[-3 -6 22 -8 1 -6 -6 3 8]
[-16 -18 21 -24 12 5 2 13 7]
[3 -3 -50 4 -7 23 26 -20 -14]
[-10 -18 1 -30 14 13 18 2 -2]
[-2 0 11 21 -37 -13 -15 -11 19]
[8 12 2 23 -26 -15 -14 -11 6]
[8 16 36 12 5 -25 -27 14 10]
->
[8 16 36 12 5 -25 -27 14 10]
[8 12 2 23 -26 -15 -14 -11 6]
[-2 0 11 21 -37 -13 -15 -11 19]
[-10 -18 1 -30 14 13 18 2 -2]
[3 -3 -50 4 -7 23 26 -20 -14]
[-16 -18 21 -24 12 5 2 13 7]
[-3 -6 22 -8 1 -6 -6 3 8]

[-2 23 -5 -1 -18 -5 -5 -2]
[-40 -18 47 -17 32 -25 38 -42]
[1 -14 15 14 -1 7 -1 11]
->
[1 -14 15 14 -1 7 -1 11]
[-40 -18 47 -17 32 -25 38 -42]
[-2 23 -5 -1 -18 -5 -5 -2]

[7 -23 13 -6 3 -15 -3 -13 -12 4 12]
[7 -23 13 -6 3 -16 -3 -13 -12 4 13]
[-11 13 -16 5 22 13 3 -13 5 18 -5]
[1 -15 5 -3 11 -8 -2 -16 -8 11 9]
[25 -24 34 -10 -51 -27 -7 33 -10 -43 9]
[7 -7 10 -3 -14 -7 -2 9 -3 -12 2]
[9 12 8 0 -41 1 -1 41 8 -37 -10]
->
[9 12 8 0 -41 1 -1 41 8 -37 -10]
[7 -7 10 -3 -14 -7 -2 9 -3 -12 2]
[25 -24 34 -10 -51 -27 -7 33 -10 -43 9]
[1 -15 5 -3 11 -8 -2 -16 -8 11 9]
[-11 13 -16 5 22 13 3 -13 5 18 -5]
[7 -23 13 -6 3 -16 -3 -13 -12 4 13]
[7 -23 13 -6 3 -15 -3 -13 -12 4 12]

[-9 -3 0 3 -8 -14 4 -7 20 11 10 4 2 -4 13]
[0 0 -2 1 0 -5 -2 1 6 -7 -6 -2 3 2 3]
[11 3 3 -2 11 7 -7 6 -33 0 -2 -6 -15 7 -23]
[-1 0 -6 0 -2 -2 -2 2 19 -20 -16 -1 15 0 13]
[7 4 -1 -8 -1 48 10 9 -15 -11 -8 8 17 -9 -3]
->
[7 4 -1 -8 -1 48 10 9 -15 -11 -8 8 17 -9 -3]
[-1 0 -6 0 -2 -2 -2 2 19 -20 -16 -1 15 0 13]
[11 3 3 -2 11 7 -7 6 -33 0 -2 -6 -15 7 -23]
[0 0 -2 1 0 -5 -2 1 6 -7 -6 -2 3 2 3]
[-9 -3 0 3 -8 -14 4 -7 20 11 10 4 2 -4 13]

[31 -21 -20 -27 -21 21 9 22 -25 -8 -16 26]
[-16 20 20 19 39 -38 -28 -38 16 15 7 -17]
[-7 2 -2 13 19 -17 1 -16 22 -4 16 -23]
[-8 11 11 9 6 -5 -13 -6 -7 19 -12 7]
[36 -48 -46 -37 11 -12 -3 -12 0 10 -2 -3]
->
[36 -48 -46 -37 11 -12 -3 -12 0 10 -2 -3]
[-8 11 11 9 6 -5 -13 -6 -7 19 -12 7]
[-7 2 -2 13 19 -17 1 -16 22 -4 16 -23]
[-16 20 20 19 39 -38 -28 -38 16 15 7 -17]
[31 -21 -20 -27 -21 21 9 22 -25 -8 -16 26]

[2 54]
[17 -1]
[12 10]
->
[12 10]
[17 -1]
[2 54]

[19 -7 -52 10 37 -3 -12 -30 -13 -19]
[27 -45 -6 5 14 10 6 8 -15 -6]
[-38 29 14 -3 -25 -8 -3 -18 2 -12]
[14 -50 -13 2 -5 12 11 12 -16 -10]
[-1 46 -15 0 21 -12 -15 -16 14 10]
[-14 38 8 -8 -16 -6 0 17 22 26]
->
[-14 38 8 -8 -16 -6 0 17 22 26]
[-1 46 -15 0 21 -12 -15 -16 14 10]
[14 -50 -13 2 -5 12 11 12 -16 -10]
[-38 29 14 -3 -25 -8 -3 -18 2 -12]
[27 -45 -6 5 14 10 6 8 -15 -6]
[19 -7 -52 10 37 -3 -12 -30 -13 -19]
---
[-33 36 44]
[-3 3 4]
[-5 1 3]
[2 -2 -2]
[7 -1 -7]
->
[-33 3 3]

[-49 32 35]
[-2 2 -7]
[2 -2 1]
[1 0 -2]
[2 -1 5]
->
[-49 2 1]

[57 -16]
[43 5]
[-30 17]
->
[57 5]

[-3 20 -1]
[4 -13 -37]
[-10 15 7]
[2 5 3]
[9 -46 -3]
->
[-3 -13 7]

[-27 -5 23 -24 27]
[4 16 -44 52 28]
[-27 -35 40 17 -9]
[18 31 -9 8 10]
->
[-27 16 40 8]

[15 -7 6 17 -13]
[-35 31 13 -56 35]
->
[15 31]
---
[23 13 -7 27 12 -13]
[-1 -1 -1 -2 -2 0]
[17 9 -3 14 6 -2]
[-2 -7 7 -38 -22 42]
[55 34 -2 53 27 -5]
[9 4 -3 6 2 -2]
[3 -2 2 -19 -12 22]
[51 32 -2 49 25 -5]
[5 1 -1 -2 -3 5]
[55 34 -2 53 27 -5]
[-3 -8 7 -43 -25 46]
[-1 -4 1 -16 -10 15]
->
[-1 -3 55 5 51 3 9 55 -2 17 -1 23]
[-4 -8 34 1 32 -2 4 34 -7 9 -1 13]
[1 7 -2 -1 -2 2 -3 -2 7 -3 -1 -7]
[-16 -43 53 -2 49 -19 6 53 -38 14 -2 27]
[-10 -25 27 -3 25 -12 2 27 -22 6 -2 12]
[15 46 -5 5 -5 22 -2 -5 42 -2 0 -13]

[-21 -54 10]
[26 11 -21]
[-20 -33 0]
[-31 -57 -4]
[28 28 -24]
[-21 -52 -2]
[10 3 -29]
->
[10 -21 28 -31 -20 26 -21]
[3 -52 28 -57 -33 11 -54]
[-29 -2 -24 -4 0 -21 10]

[-3 11 6 -13 31 3]
[-11 24 15 -21 52 -5]
[-5 -6 7 -2 -12 -4]
->
[-5 -11 -3]
[-6 24 11]
[7 15 6]
[-2 -21 -13]
[-12 52 31]
[-4 -5 3]

[-1 -11 3 -27 8]
[43 43 -10 -57 -35]
->
[43 -1]
[43 -11]
[-10 3]
[-57 -27]
[-35 8]

[-6 -15 -12 -30 -44 -38]
[-9 -5 -4 -12 -26 -22]
[-7 -13 -19 -35 -47 -35]
[-49 45 34 46 45 55]
[-11 -4 -6 -14 -28 -24]
[-5 -6 -9 -32 -41 -38]
[-3 -6 -12 -30 -51 -37]
[-44 43 42 56 46 39]
[-40 40 43 48 37 38]
->
[-40 -44 -3 -5 -11 -49 -7 -9 -6]
[40 43 -6 -6 -4 45 -13 -5 -15]
[43 42 -12 -9 -6 34 -19 -4 -12]
[48 56 -30 -32 -14 46 -35 -12 -30]
[37 46 -51 -41 -28 45 -47 -26 -44]
[38 39 -37 -38 -24 55 -35 -22 -38]

[2 -2 -3 4 13 -1 -11 -17 -1 -11 8 -53 52 1 -8 10]
[-5 25 16 -4 3 2 -4 -20 38 -13 50 34 6 15 53 30]
[17 -6 -13 -8 -35 -4 52 -38 -48 -14 12 15 8 5 12 -47]
->
[17 -5 2]
[-6 25 -2]
[-13 16 -3]
[-8 -4 4]
[-35 3 13]
[-4 2 -1]
[52 -4 -11]
[-38 -20 -17]
[-48 38 -1]
[-14 -13 -11]
[12 50 8]
[15 34 -53]
[8 6 52]
[5 15 1]
[12 53 -8]
[-47 30 10]

[21 2 18 2 5 -1 1 6 2]
[-3 0 -8 -14 -3 -2 -2 6 -1]
[43 6 -4 -13 2 0 -2 -5 -7]
[30 2 -4 7 -4 -2 -4 -13 -8]
->
[30 43 -3 21]
[2 6 0 2]
[-4 -4 -8 18]
[7 -13 -14 2]
[-4 2 -3 5]
[-2 0 -2 -1]
[-4 -2 -2 1]
[-13 -5 6 6]
[-8 -7 -1 2]

[0 -19 -22 -2 -18 -13 0 7 -50]
[8 0 0 -3 0 -13 8 -1 -54]
[2 0 -32 0 0 0 3 0 -46]
[0 -19 -22 -3 -19 -13 17 8 -50]
[5 -17 -12 -2 0 21 18 -7 -31]
[12 -19 -22 0 0 -13 17 0 0]
[8 -8 -32 0 -6 -13 9 -1 -54]
[0 -17 -12 -2 0 20 17 -7 -31]
[9 -8 -32 -3 -7 -13 0 -1 -54]
[0 -8 -32 -3 -6 -13 9 -1 -54]
->
[0 9 0 8 12 5 0 2 8 0]
[-8 -8 -17 -8 -19 -17 -19 0 0 -19]
[-32 -32 -12 -32 -22 -12 -22 -32 0 -22]
[-3 -3 -2 0 0 -2 -3 0 -3 -2]
[-6 -7 0 -6 0 0 -19 0 0 -18]
[-13 -13 20 -13 -13 21 -13 0 -13 -13]
[9 0 17 9 17 18 17 3 8 0]
[-1 -1 -7 -1 0 -7 8 0 -1 7]
[-54 -54 -31 -54 0 -31 -50 -46 -54 -50]
